In the rows, 128 means zero.
A single turn carries every row of the set below to another of its rows. Some are shown first; where does it send the rows asked next?
j_737: [158 125 134 135 113 114 188 143 134 144 137 126 118 126 115]
j_673: [160 132  91 131 103 124 134 146 116 141 141 139 149 113 127]
j_736: [ 76  93 139 132 113 128 178 140 137 152 139 123 106 128 109]
j_250: [ 83 129 129 160  80 139 176 134 135 127 124 122 123 134  94]
j_940: [ 96 121 115 142 101 148 130 161 137 110 163 152 149 159 128]
j_457: [155  85 133 134 103 121 133 135 145 121 111 144 120 169 105]
j_802: [105 101 124 138 145 153 115  97 141 152 124 133 121 117 105]
j_99: [ 89  94 111 122 145 128 108 106 124 128 122 132 150 125 111]
j_426: [131 126 131 138 124 120  74 145 139 119 129 137 109 116 116]
j_962: [101 156 115 136 115  95 159 147 128 102 127 138 119  97 130]
j_833: [134 105 121 139 113 116 116 124 160  82 110 145 104 151 113]
j_502: [103  94 111 126 151 135 108  93 140 116 126 124 132 125 110]
j_775: [ 69 106 132 138 121 128 167 129 151 123 141 121  90 114 114]
j_341: [115 140 127 129 105  96 176 159 110 146 129 140 140 116 123]
j_364: [117 108 121 144 101 157 140 156 142 120 168 146 146 168 123]
j_313: [101 125 112 147 108 152 126 151 151  93 167 147 133 154 128]
j_207: [ 82 133 127 161  84 138 172 130 140 116 127 121 118 130  96]
j_38: [ 99 112 105 126 105 101 175 151 122  96 123 126  99 114 135]
j_41: [ 99 116 116 134 104 101 106 143 135  90 103 158 128 145 119]
j_569: [ 91 131 130 161  84 142 175 126 146 115 128 119 109 133  95]
j_259: [ 88  94 137 136 120 132 178 130 151 137 143 118  91 123 108]
j_683: [103  97 125 136 143 150 117 102 132 162 123 135 131 121 104]
j_431: [ 94 126 132 160  82 143 178 129 140 126 127 119 117 138  94]
j_765: [107  83 119 122 141 133 119 109 123 148 124 128 152 137 106]
j_260: [156 112 139 139 125 128  86 143 141 134 132 132 108 128 107]
j_919: [138 142 151 145 130 108 123 139  91 114 159 136 125 145 122]
j_633: [129  95 117 125 104 111 192 151 123 122 129 120 100 130 127]
j_235: [172 132  91 134 110 132 134 136 131 129 144 133 133 112 126]
j_477: [ 89 104 121 135 141 146 112 104 130 157 121 139 133 116 107]
j_774: [141 142  84 131 105 120 124 146 119 124 139 143 145 104 131]
j_847: [124 105 111 130 110 111 183 142 134  98 129 118  88 121 130]
j_885: [105 105 111 123 101 101 185 160 109 119 123 127 113 125 131]
j_26: [123 113 119 148 108 159 136 147 158 102 170 142 129 162 124]
j_910: [122  83 118 126 147 141 120  94 138 134 128 122 134 135 104]
j_5: [146 111 140 135 115 122  89 155 123 153 130 139 127 132 108]
j_742: [118  95 127 128  96 105 126 152 121 129 103 157 144 166 111]
j_728: [143 142 149 147 132 110 123 135  98 108 160 132 116 142 122]
j_333: [155 143  84 136 111 125 126 135 133 112 141 137 130 103 131]
j_923: [ 90 107 120 136 145 147 109 100 138 146 124 136 125 112 109]
j_598: [123 122 133 133 117 114  77 156 120 137 124 144 128 121 114]
j_549: [ 59 105 133 133 116 122 169 139 138 134 136 127 105 118 114]
j_251: [145 140 151 147 132 110 125 137  96 115 161 132 118 146 122]
j_342: [135 144 149 147 131 106 119 138  95 108 159 134 120 142 124]
j_432: [143 145 122 143 124 113 172 130 152 100 137 124  95 108 123]

j_313 turns into j_940
j_728 turns into j_342
Where do these go?
j_38 turns into j_885
j_802 turns into j_923
j_431 turns into j_569
j_598 turns into j_5
j_341 turns into j_737
j_910 turns into j_502
j_235 turns into j_333
j_259 turns into j_775
j_833 turns into j_41

